In the data rows, 128 means zero.
Each row below has a hidden score, from 0 to 30, with 15 about the middle. What is it? The score is a weighted sum of the row's numbers plus the product of two more (or one squared), each taken from its middle value.
[113 148 164 118 138 114 102 116  85 130 112 119 165 193  56 107 156 142  81 184 112 165 135 136  67 169 135 122 175] 12
[145 143 175 119 133 172  89 166 115 150 117  84 112 138  67  92 209 118  57 166 165 186 153  73  52 141 160  76 186] 12
[105 146 123 166 125 143 151  88 150 110 161 144 197 144  76 157  74 104  79 182 112 142 149 156 205 109 151 163 154] 12
[126  99 189 134 138 151  82 138 106 152  77 141 121 172  63 126 161 102  35 188 128 144 112 173 106 180 140  74 234] 14
[215 118  81  57 166 150 107 164 208 180 140 112  44 124 181 153  92  87 107 128 196 137  98 141  92  78 129  89 105] 16
[112 150 148 145 101 193 113  81 131  99 111 209 142  64 134 108 111 129 100 104 135 168  67 147 139 159  83 169  89] 20
[181 137 125 130  83 129 219 170  88  56 158 151 136 107 136 132 142 115 178  72 111  65  86  80  88 120  86 125 176] 10
[137 208 162 111  58 143 138 104  97 142 206  78 130 131  22  86 196 158 100 151 146 179 116 117 110 130 122 147 156] 10
[118 168 185 147  83 221 129 105 101  83 165 175 135  39 187 105  75 128  81  88 203 150  90 118 121 138  91 126 137] 17
[139  39 129 103 151  76  97 176 222 166 119  63  91 131 194 169  62 143 131 150  75 127 154  72  68 135 204 132  81] 19
[154 106 197 107 189 108  36 179 172 138  47  82 116 192 133 171 130 118  96 191  45 116 128 109  83 152 234  39 117] 17
[200 145 120 136 138 120 210 184  62  62 151 116 133  93 142 142 157  96 215  76 149  39  86 108  87 110  80 125 155] 11
[ 95 143 154  79 118 153  99 106  97 150 164 110 107 191 171  87 145 163 143  79 166 147 204 156 144 116  71 102  88] 20
[104 153 139 128  86 128 118  73  74 113 146 118 177 134 118  96 156 157 158  82 161 153 162 152 122 128 106 155 136] 15
[ 77 155 222 112  82 145 106 124 139 171 216  43 189 112  75 112 142 151 176 163  75 104 172  79 127 120 112 161 117] 17
[134 100 129  86 132 150 131 104 111 155 124 140 153 112 149  95 208 123 110 142 123 163 165  87 107 247 138 168 175] 17
[166 150 177  96 134 119 108 104 106 153 106  44 134 183  43 130 224 106  65 224 105 146  90  85 146 105 129  51 179] 14
[108 139 149 174  69 219 148  49 122 132 110  91 143 127 120 131 134 140  92 104 134 173  47  97 186  91 101  90  98] 20
[144 162 138  68 150 206 129 110 123 125 107  93 121 154  80 128 180 118  85  82 186 166 128 138 181 185 104 115  78] 16
[113  40  93 148 209  58 195 121 179 126 167 102 127 167 171 143  91 149  88 168 107 120 181 118 205 143 140  86  25] 13
[105 149 121 142  81 124 105  63 105 103 151 160 152  77 110  81 136 180 126 114 145 164 114 169 144 128  92 191 114] 13
[186 159  95 137 120 136 206 172 111  80 144 155 124  92 142 132 142 119 230  85 141  37 131 103 103 110  69 130 152] 12
[179 170 104  52 181 172 100 212 138 156 101 157  28 103 165 162 110  93 148 128 154 132  76  81  85 137 152  94  79] 15
[ 98 148 176 108  79  84 144 134 121  73  99 189 127 120 121 131 106 137 156 117 128 103 126 114  51 208  95 160 113] 20
[169 138 177  80 119 207 165 126 101 151  42 104 134  71  99 154 190  68  99 140 140 110  71  83  80 152 149  69 233] 15
[121 112 154 180 153  99  50 167 138  98 171  84 119 171 129 149 139 152 137 172  54 120 144 100 134 204 211 137  93] 13
[ 92 104 134 155 138  95  65 165 178 124 149 115 105 178 170 125 153 141 119 184  69 141 177 138 166 149 217 143 101] 15
[145 177 112 112  61 187 114  83  82 131 149 100 154 108 150 100 178 147 141  84 110 198 139  73 110 108 102 127 145] 13
[118 107 129 170 113 188 102 106 104 123 152 153 163  98 205  74 122 135 126  91 121 159  82 180 139 148  98 140 125] 13
[ 84 181 126 147  69 127  99  70 157  88 138 162 155  77 102 117  83 101 152  95 115 140  62 150 133 159 137 182 107] 23
[ 72  87 148 132 147 100 109 151 192 137  70 125 133 138 106 147 117 132  58 211  88 170 178 205 154 168 185 143 144] 12
[ 80 112 118 143 121  74 126 149 177 129  85 125  96 205 113 162 140 133 121 176  40 135 176 224 151 145 174  96 109] 12
[124 123  72 108 131  69 168 126  68 114 175 154 151 163 143  96 145 200 152 130 134 114 135 128  45 193 127 149 169] 15
[176  17 123 123 155  96 116 118 226 163 138   7  83 181 163 189  73 156 131 130  89 125 157 140  76 159 171  89  55] 12
[ 84 153 139 108  69  86 121 131 153  62  97 166 132 131  93 108 120 132 159 103 120 130 132 118  80 199  94 149  76] 21
[162 151 145 121 103 121 173 165 134 138 213  88 118 205 111 246  21 136  90 177  84  85 219 136 234  41 150  84 116] 27
[154  62 175 173 179  23 151 181 168 186  96  85 106 134 141 148 146 132  96 177  65 123 168 133 240 103 176  88  83] 14
[ 68 161  92 122 115 101  87 123 114 152 127 125 148 105 163  71 156 169 181 102  99 124 159 107 103 158 175 137 130] 16
[143  61 122 116 169 103 131 199 205 143 101 101  78 148 196 172  78 181 132 110  79  96 132  58  57 179 202 141  78] 14
[ 85 109 147 165  89 108 105 106 125 125 167 115 200 131  71 132 116 131  96 182 110 160 163 197 115 130 130 153 176] 12
[174 119 120 108  98 183 191  73 121 137 165 117 145 159  49 123 156 110  71 184 109 178 182 107 186 116 106  87 144] 16
[197 128  89  69 155 129 153 101 170 184 101 129  64 186 162 176  86 143  80  97 170 141  82 114  65 110 149  76  95] 15
[190 141  61 100 186 114 179 153 134 209 106 147  77 111 221 134  80 161  83  85 163 141  44  82 100  65 172 116 161] 14
[123 159 131 147  80 130 125  51  71 119 170 111 180 121 121  72 124 154 134 107 149 137 152 107 124 110  77 176 136] 17
[128 133 183  98 160 151  63 123 118 117 126  24  99 164  95 151 251 187 122 123 138 140 115 155 129 126 137 135 135] 21
[190 105  55 100 177 115 185  76 168 174 167 119 103 204 133 160  54 150 105 131 212 171  99  90  71 120  99  45 169] 12
[176 171  61  99 123  96 189 182 121  62  80 171  85 153 106 112 169 117 146 145 150  87 108  29 124 158 102 103 162] 13
[142 195 101 168 170 161 110 206 132 162  99  91  59  90 171 177 142  45  84 140  95  84  37 134 152  51 214 116 116] 25
[108 118 122  90 209  49 129 132 115 185 142  98 105 205 104 129 247 185 144 160 161 152 100 151 142 110 163 127 101] 12
[102 102 110  90 123  88  29 143 202  79  60 160  88 165 186 118 130 129 179 113 118 107 156 136 157 162 196 101 140] 20
[148  27 140 142 191 180 158 193 143 138 156  42  90 135 217 206  37 117 160 119  50 111 150 122  87 158 197  99  62] 12
[164 221  96 167 140 161 102 178 132 166 132  70  60 135 106 157 140  67  93 113 116 115  76 137 117  73 212 126 118] 20
[217  99  87 106 123 151 124  91 193 183 162 117  69 163 205 140  81 119  75  96 227 159  68 103  96  98  93  89 144] 18
[ 66 109 128 140 121  77 133 127 194 136  98  90 132 175 121 154 118 154 106 181  57 131 175 187 139 155 182 102 110] 15
[ 89 177 138 170  78 183 115  84 117  99 149 167 161  31 151  88  83 108 116  96 128 164  68 139 124 135 120 146 132] 19
[182 121 150 147 114 145 217 157  93  69 161 123 116 111 116 151 168 127 184  89 128  52 119 133 118  99  63 111 142] 9
[198 118  98 109 151  95 159 143 172 210  81 138  65  99 182 168  52 134  79  99 201 129  45  96  78  59 161  96 160] 18
[186 130 167  77 216  73 216 220 154  89 110  78  90 111 125 188  93 100 150  86 169  68 128  87 215 154  78 210 131] 19
[ 95  93 229 180  96 155 161 115 103  26 176 198 155  96 105 113  69 134 147 143 171  92 120 106 109 180 140 116 116] 12
[146 109 226 163 104 229 144 123 133 123 128  57 141  94 153 176 112  68  83  68 127 144  84  62 215 134  81 160 158] 25
[102 119 103 176  93 117 123  76  81 119 146 156 208 112 133  85 126 145 149 101 161 140 110 137 111 107  83 154 164] 14
[163  93 179  44 179 150 183 199 225 138  99 173  63 126 163 191 130  95 122 170 105  54 149 122 114 144 123  35 116] 17
[195  80 127 143 185  97 122 207 194 199 146 111  48 118 145 159  74  70  96 215  96  85 186 126 163  48 141  28  98] 16
[174 137 152 146 128 105 196 132  75  90 149 145 123 108 117 112 158 124 202 102 128  22 148 116  91 101  67 112 126] 13
[158  90 148 138 119 149 117 155 162 194  72 139 117 110 101 202  89  22  64 193 112 160 151 166 220  65 112 119 120] 20
[ 96  79 148 121 146  79 121 143 202 143 112 107 134 152 104 144  89 158  94 200  82 164 184 179 134 177 181 126 144] 12
[175 139 115 146 120 133 231 180  92  75 180 161 109 111 156  95 112 112 203 105 107  59  88 100  88 102  76  86 157] 7
[ 84 138 115 182  97 124 135  78 122  69 188 149 172  39 107 114 101 113 124 117 125 152  80 151 163 160 126 209 102] 13
[105 101 143 167 107 185  95  80 122 127 132 173 152  80 163 114 153 144 138  92 178 141 110 174 136  87  87 133  92] 18
[105 166 119 111  74 147 119  79  77 125 139 151 170 131 102  74 150 179 145 114 147 152 185 132  95 163 103 159 117] 15
[110 151 151 125  96 137 119 103 105 166  99 173 149 102  74 135 214 112 113 209  99 152 123 122 114 144 129 144 254] 15
[120 122 159 135  71 247 115  80 126  97 167 152 152 165 133 149 123 152  97 109 125 153 106 130 168 123 138  95  75] 8
[ 80 152 124 163  98 107 101 119 100 129 152  98 188 120  96  80 133 161 154 117  90 139 187 134 138 123 110 135 148] 14
[203 111  64 109 166 116 179 131 132 220 110 126  83 133 194 123  59 178  91  92 189 157  39  87  83  87 148  69 154] 12
[ 89 177 107  82  79 107 142 107  75 137 120 131 158 112 143  49 153 169 157 104 147 151 134 113  64 135 140 151 180] 18
[177 172  76  88 117 191 179 113 124 159  84 108  99 172 100 105 174 152 103  75 175 185 115 137 166  92 120 126  84] 8
[198  85 129  42 121 193 109 173 231 189 116  80  47  64 155 184  97  83 119 144 138 107 131  77 143  94 121  71  99] 16
[141 131 182 151  97 211 114  70 127 124 171  58 127 139 169  75 175 175 138  80 164 162 125 149 157 109  71 129 151] 15
[165  31 149 124 148  72 114 140 207 177 128  54  77 189 157 188  90 170 152 121  91  82 160 106  66 165 166  90  62] 16
[130  94 114 150 151  88  80 129 142 120  99 155 135 118 112  91 209  98  77 180 105 210 150 141 136 230 173 151 138] 13
[198 141 131 141 122 117 208 161  92  63 115  92 122  75  87 158 200 123 211  83 153  69  84 115 120 115  93 105 176] 14
[141 101 125  86 192 139 127 144  73 161  60  81  87 166 132 115 150 129 100 152 197 135  56 120  65 168 130  90 234] 12
[152 166  44 168 204 163 131 179 172 164 146 102  41 131 175 178 104  57  87 154 141  56  68 148 133  58 185 112 105] 19
[163  63 113 143 208  96 188 223 133 137 111 126  94 116 224 203  60  83 156 162 104  32 129 103 220 132 181 109  84] 22
[116  47 140 145 181  70 115 111 184 141  87  38 144 214 148 196 100 218 114 142  77 139 150  79 105 159 155 106 114] 18
[108 146 155 129  70 144 109  80 100  80 176 145 171  91 104  90 119 133 129 114 170 179 124 125 111 174  86 189 139] 15
[144  65 137 115 155  99  85 165 133 175 156  83 100 173 158 175 152 169 122 108 103 126 150 136  89 117 101 132  58] 18
[113 151 136  96 105 134 112 143 164 132 165  30 114  87 179 105  46 158 175  93 122 139 124  51  44 122 210  88 103] 12
[116  95 181 125 193 109  78 194 101 153 115 184  95 158  70  87 148 122  93 158 111 171 156 142 162 176 192 110  43] 17
[114 138  87 126 118 106 119 122  78 113 111 130 159 155  98  68 148 161 102 107 199 156 181 113  69 166 109 160 157] 17
[122  75 164 187 165  48  86 139 161 134 100 160 146 137  89 106 143  87 151 206  90 129 161 166 132 141 176 118 161] 14
[170 116 127 210 170 173  67 150  94 166  93  89 137 179 145 175 114  37 166 134  66  68 103 131 117 134 173  84 120] 20
[ 72  98 108 131  93 103  71  90 131  82 156 167 165 141 109 123 210 161 132 141  96 158 136 206 167 185 121 190 109] 13
[157 165 122 127 114 136 181 164  72  88 148 197 118  99 207  86 127 148 193  79 152  80 127 132  59 112  66 106 150] 13
[ 90 142 140 167  97 134 125  85 141  84 141 193 166  89 121 108 103 116 148  96 139 149  86 145 135 162 111 198  98] 18
[178 138 138 136 121 135 215 157  81  88 184 152 114 121 152 121 134 123 190  91 107  41 125  92 106  89  78 108 140] 12
[141 110 147 204 102 163 178  81  92  95 255  96 182  96 142 146 166 161  73 132  84 142 129  96 140 147 117 148 161] 9
[ 95 110 150 178 126 106  83 157 151 103 158 117 127 178 138 126 156 122 117 189  51 155 149 144 150 170 200 133  86] 11
[116 150 154 168 129 161 114  58 133 133 123 170 167  96  95 142 178 129 136 108 135 177 142 154 181 120  70 187  96] 25
[ 93 120 118 137 117  69  83 122 117  96 107 155 192 134  98 105 150 156 125 145  61 149 155 151  98 171 126 157 177] 14
[ 88  89  65 121 145  54 123 100 154 118  93 180 120 212 169 114 157 167 184  99 137 102 140 162 126 133 121 158  86] 18
[ 83 160 114 153  95 109  89  86  93 120 147 114 165 102 127  89 147 171 151  85 160 138 147 126 147  98  57 176 126] 21
[118  54 146 143 123 132  69 111 144 121 198  85  88 148 165 175 172 191 115 137 145 171 122 214 202 139 136 141  68] 11
[227  79  67  71 173 120 148 168 194 182 160 110  53 139 183 208  29 139 113 112 191 129  84  85  74 104 141  49 136] 14
[116 168 105 110  83 157 115  70  83 110 148 121 160 108 119  84 113 140 146  88 153 151 178 120 119 112  77 151 125] 18
[161 124 187 144 169  81 211 186 107  54 145 129 138  88  79 179  88  86 168 151 163  18 102  67 119 157 116 110 179] 14
[113 120 109 129 105  64 103  73 124  58 138 176 158 167 114 124 138 165 143 125 134 135 171 139 143 140 100 199 122] 21
[163 114  72 104 168 130 173 126 185 202 133  72 103 163 123 135 131  97 113 119 205 107  81  72 101  47  94  89 133] 19
[107 179 189  85  75 161 154  96 110 114 162  25 184 126  32 125 122 135 108 116 127 164 112  68 131 112 133 113 180] 10
[208 141 124 163 133 132 212 154  81  60 164 151 108  99 145 137 106 125 213  87 109  31 113  96  92 120  65 114 152] 9
[116 217 108 135  91 133 123 106  66 120 141 133 140 125  65  76 137 158 137 100 136 161 158 119  87 153 107 141 122] 13
[150 150  42 152 195  99 155 163 168 218 100  89  63 127 169 169  75 131  77 107 154 147  91  67  86  71 192 142 102] 18
[181 122  95  49 164 159 188 149 204 155 147 164  46 150 174 162 112 118 134 116 130  75  94 162 107  70 131   6  68] 10
[149 158  98 176 192 170 101 194 130 151 129  93  70 120 174 184 137  39 104 138 104  86  56 138 143  91 202 116  89] 21
[151 192 118 121  91 167 150  97 117  79 163  71 178 130  52  80 126 141  99 137 175 171 167 114 160 159 103 155 131] 9
[ 75 175 113  96 123 101  83 140 118 151 128 104 149  99 162  75 161 169 154  95  84 163 162  93 127 135 162 146 101] 16
[ 99 115 208 100  57  89 154 167 127  48 117 167 111 144  97 118  67 148 141 107 126 114 122  89  76 209 101 159 146] 19
[170 100  64 137 216 188 118 166 199 176 173  65  78 118 174 215 120  47 117 171 132  89  45 134 130  93 179  93 109] 20
[139 161  97  24 151 108 137 206 169 138  57 174  40 158 115 187 105 118 167 109 132 135 103  42  98 156 114 111  68] 19
[156 127 129 136 108 116 203 191 110  51 114 149 123  91 134 126 152 114 203 108 112  31  75 119  98  99 129  91 185] 8
[137 121 132 125 140  84 113 166 174 135 135 112  93  76 161 133  88 171 166 121  95 132 164  37  69 162 224 127  73] 15
[ 76 168  95  81 114 102  98 148 110 137 143 115 131 111 167  64 163 184 166 118  88 157 178  95 110 140 167 128 123] 16
[116  66 152 158  68 184 127 103 113 100 170 156 183  48 127 119 115 142 147  87 131 117  76 130 127 167 131  69 145] 10
[107  76 147 163 180 118 116 163 170 124  66 158 146 164  88 134 143  67  48 222  99 159 162 209 146 174 174  98 151] 11
[ 83 118 172 115 150  56  90 210 140 111 143 166 131 131 161 118 144 155 163 147  66 116 179  96 118 159 193 110  79] 16
[ 80 161 103 130 118 119 123  93  70 129 134 162 168 153 121  60 172 163 152 103 199 147 168 140 127 125 105 116 151] 15
[ 82 140 215 100 113  92  54 186 138 135 119  28 114 136 124 158 119 202 173 164  59  77 145 123  60 127 171 109 109] 20
[179 164 130 155 108 132 187 161  85  68 158 141  97  93 150 122 143 105 196  75 136  67  61 127  84 123  96 116 169] 13
[ 84  73 115 130 143  64 136 122 170 120 109 163 166 155 141 160 138 153 113 215  62 134 135 136 170 170 163 157 161] 14
[ 76  69 167 169  77 174 109 119 104 100 181 143 162  88  94 136  70 119 120  97 102 156  78 157 186 199  88 196  96] 12
[108  90 128 143 198 133 123 162 109 112  58 208 148  99  65 108 167  69  65 165 164 144 170 146  97 241  91 168 184] 17
[ 94 132 170 141 158  73 106 117 112 147 118 154 158 194  25 127 124 120  90 225 108 162 178 149 188  79 162  76 117] 16
[139 140 157  99  93 216 144  70 172 138 157 195  85 117 159 120 138 163  81 123 200 199 109 111 136 158 103 118  77] 14
[ 95 100 102  95 131  58  92 130 200 132 116 110 102 151 153 137 128 161 142 182  35 112 171 173 115 157 195 139 117] 15
[118 119 100 118 137  98 107  56 157 103 125 159 126 139 151  84 127 157 160  92 172 138 181 158 124 136  87 201 116] 21
[155 162 209 149 107 172 119 110 118 149 123 132 139  80  51 166 181 104  85 178  95 158  89  86  94 117 129 116 220] 22
[114 130 236 154  49 150 135 108 108  66 152 150 121 101 136  81 110 132 138  86 157 112 143  88 120 144  81 141 187] 18
[151 217  98  78  66 133 144 107 115 133 156 135  99 133 126 103 141 191 166  86 138 149 125 105  75 137 102 123  98] 14
[107 180 121 120 111 135 120  90 108 121 122  83 150 166 135  75 138 157 164  94 176 164 153 108 144 100  78 142 124] 16
[ 82 160  85 156  83 150  91 122  92 124 119 132 179 123 138  99 115 141 174  68 101 155 126 100 121 104 118 157 166] 15
[128 155 147 112 110 156 114  59 103 122 116  82 177 196 150 111 144 111 150  92 124 147 154 124 161 115  54 121 200] 19
[ 85  77 118 146 156  79 123 116 188 108  66 166 169 175 116 144 162 102 111 202  56 154 158 189 181 146 143 162 156] 14
[182 138 128 136 107 143 214 144 109  52 167 152 112 121 125 121 120 139 187  95 131  30 116  97  98 125  63 123 141] 9
[114 186 108 112 113 104 102  92  80 103 122 150 150 122 105  57 166 180 150  99 159 133 179 124  92 139 112 148 129] 15
[159  63 143 127 175 126 180 178 234 166  96  73  89  77  92 185 118  92  74 140 166 152 168 152 250  16  91 128  98] 14
[ 90  79 100 143 148  67 117  89 207  98  64 164 169 154 120 153 145 123 114 221  61 148 147 204 181 164 148 158 153] 13
[ 54 144  98 119 168  53  72 132 106 138 133 145 155 115 139  77 188 193 154 104  92 158 186 148 107 158 139 142  99] 18
[ 93 103 165 168 110 142 140  87  75  82 121 144 173  96 104 107 112 145 135 100 100 129 121 139 148 150  78 189 145] 13
[ 98  60 111 145 131 119 102  92 149  94 104 181 122 157 183 155 172 143 122 131 157 162 154 252 186 152 107 154  77] 15
[206  89  94 138 169 122 167 192 169 200  83 126 117 103 152 156  87  92  68 119  63 107  49  67 103  32 175 101 233] 11
[182 164 160 100 144 136 128 131 115 175  72 109 111 172  36 132 215  89  75 215 115 132  57 109 143  44 131  84 182] 11
[188  96 109 165 176 145 123 162 158 175  45 110 114 177 114 216  94 106 105 127 122 142  31  77  92  72 202 122 216] 13
[203 128 131 141 113 133 215 174 112  92 160 148 130 115 130 127 134 117 200  75 109  38  96 113 120 101  74  87 150] 10
[147  88 143 165 176 118 108 157 156 157 127 131  76 130 152 176  92  53 128 211  59 117 128 186 176 101 200  90  77] 14
[110 148 255 117 117 189  46 146 131  91 100  91 112 171 104 210  95 159  76 125 144 135  90  88  97 155 163  88 136] 28
[ 47  78 217 161 178 133 157 120 110 137   2  52 122 198  92 171 131 121  77 168 101 136 127 184 147 186 124 138 194] 19
[ 96 102 141 156 156  83  69 142 160 118 126 108 141 153 115 127 141 124  83 209  62 162 139 149 132 147 193 113 114] 12
[130  99 173 108 128 115  88 130 101 190 136  10 116 166  95 124 175 207 107  84 100 170 151 133 111 126 142 137 123] 12
[ 82 137 114 171 143  70  86 113 128  99 128 170 169 123 102  95 169 150 102 169 103 171 149 168 130 189 148 161 125] 16
[ 88 172  96  79 107 115 115 111 111 106 112 131 147 154 120  79 163 199 168  87 157 129 177 145  96 134 119 140 113] 14
[170 103 129 148 227  65 149 185  85 136 183  56 143  72  57 179 121  81 196 113 168  24 134 122 164  68 122 160 173] 15
[ 77 105 137 135 145  84 128 113 173 166 149 127 169 127 157 150 139  94 190 200  29  73 171 189 190  98 130 154  75] 17
[202 114 131 144 110 123 224 155  62  83 140  89 150 106  94 165 193 103 183  82 155  74 130 103 125 106  84 117 145] 10
[108 195 108 114  72 116 138  97  81 119 164 148 163 113  82  65 150 166 148 107 145 149 176 124  94 136 100 147 140] 14
[141 164 109 111 122 146 161 119  45 135 147 114 137 129 141  48 148 155 132 117 184 145 154 109  54 170 134 113 163] 16
[ 92 154 114 137  87 118 110  87  85 106 139 108 175 130 148  70 150 160 166  83 160 129 168 140 129  99  79 161 123] 17
[176 131 147 154 137 116 205 153  90  84 189 126  99  97 135 132 151 120 222  70 119  48 111 123 120 115  66 107 151] 12
[126 148 141  97  94 152 140  90 130  48 106 130 164  49  94 129  89 109 128  94 167 140  99 115 123 207 127 157 117] 13
[ 90  95 179 153 177 108 108 188 171 130  79 138  93 163 102 151 123  67  54 230  89 160 173 218 145 139 190 117 124] 13
[124 174  83  49  36 208 134  69 137 160 196  68 136 102 138 143 140 151 132  95 139 176 122 110 143 111 118 132  94] 13
[115  76 128 173 137  84 132 148 178 124  96  96 147 149 102 140  98 150  65 184  72 174 158 216 151 142 170 114 138] 8
[140 140 193 165  81 144 198  93 117  53 134 127 147  58  61 121 105  98  92 104 174  79 125 115 175  98  80 200 159] 14
[185 145 120 160 134 123 223 171  81  69 171 149 109 125 141 136 127 134 189  91  85  35  91 106 123 126  58 129 153] 10
[120 190 108  30 132 102 131 111  97 161  65  41 141 164 136  68 183 133 136 130 130 156 121  80  98 180 142 123 203] 16
[ 69 168 102 134  99 114  92 107  83 125 129 144 146 104 114  78 150 176 125 113 145 141 161 132  89 151 116 134 128] 16
[179 159  96 146 189 151 108 191 136 177 121  37  62 143 134 194 175  52 106 129 153  85  32 129 117  67 209 145 126] 21
[ 75 111 137 146 145  76  74 146 150 109 106 142 178 181  93 108 134 109  79 195  87 142 188 176 133 128 198 148 158] 16
[138 158  90  81 117 168 125 106 196 109 255  85 117 122 153 159  59  90 140 138 127 159 140  63 131 139 112 118  24] 14
[121 214 144 105  86 168 120  51 156 120  87 145 141  98 136  82 109 107  59  94 130 186  91 147 149 142  96 129  97] 29
[166 101 142 169 206  77 104 213 139 179  79  87  64 129 158 166  72  86  94 180  85 102 156 148 235  56 159 126  44] 19
[174  96 179 118 157 105 105 112 102 202 128 123 110 217  89 115 109 130  46 183 144 155 175 127 126  70  84  73  95] 21
[114  89 179 159  85 141 108 115  76 106 133 145 184  47 126 111 128 154 142  84 156 132 131 130  97 158  81 159 147] 16
[ 89 186 130 116 111 137 111 115  51 124 126 149 145 137 112  88 154 168 152 102 140 147 155 140  89 134  95 136  93] 14
[136 100  83  40 178 100 114 171 161 163  11 155 103 143 121  98 150  68 164 159 148  90 155  64  62 173 160  84 208] 23
[183  63 145 114 206  60 138 182 211 184 150 100  61  89  98 159 133 132 113 201 114 113 163  98 173  80 141  22  82] 12
[174 191  58 109 167 198 156 157 182 181  97 121  73 134 102 162 150  51 102 128 150 150  99  89 142  99 187 126 151] 13
[101  97 103  74 114  55 113 147 179 141  90 116 130 151 128 170  99 181 113 169  68 115 184 177  80 188 197 100  81] 13
[112  37  77 119 212 146 175 151 129 132  46 180 107  78 100 123 143  63  76 199 172 114 104 150 151 206 131 120 182] 13
[164 110 111 219 194  74 102 182 159 167  95 152 100 131 167 130  80  47  98 179  94  97 139 210 193  92 179 109  69] 15
[135 102 144 203 135 122  45 162 118 107  50 139 118 178 129 149 138  62 171 131  70  54 135 175 143 139 182 122 132] 17
[204  91 145  89 219 130 140 221 191 140 118 103  30 135 159 200  93  98 181 134 158  46  97  94 154 116 169  63  84] 13
[107 105 122 144 139  71 122 122 171 116 134 107 124 158 133 156 120 143  99 191  38 144 157 181 157 163 182 126 111] 11
[ 93 218 115 116  82 133  99 101  94  97 140 108 157 127 109  81 147 170 158  99 138 136 177 131 107 131 116 156 131] 15
[139 164 174 151  56 191 102 125  60  94 189 167 151 144 139  85 119 117 159  99 131 163 177  82  82 140  93 122 156] 19
[131 153 146 146  89 230 131  53 147 143 175 127 115 159 164 102  93 147  58 116 160 190  89 127 182  83  77 140  78] 13
[128 144 166 164  63 174 132  98 121 102 132 207 157  97 145 107 141 136 144  86 145 125 169 139 108 126  68 176 118] 17
[119 176 134 120 105 118 128 115  81  95 157 166 141 180  99  70 164 172 126  87 127 135 165 115 105 175  90 157 109] 14
[117  84  96 133 112 124  99  94 128 102 154 159 135 145 131 155 191 165 112 142 104 165 127 239 195 156 109 154  77] 10
[ 79 118 123 177 139  70  62 134 114  97 118 139 157 156  92 113 182 156 106 142  90 160 145 179 138 159 151 162 100] 16
[202 147 122 147 111 137 200 162  70  93 165 141 109 121 132 130 143 141 202  86 125  23 109  99  85  95  76 106 149] 10
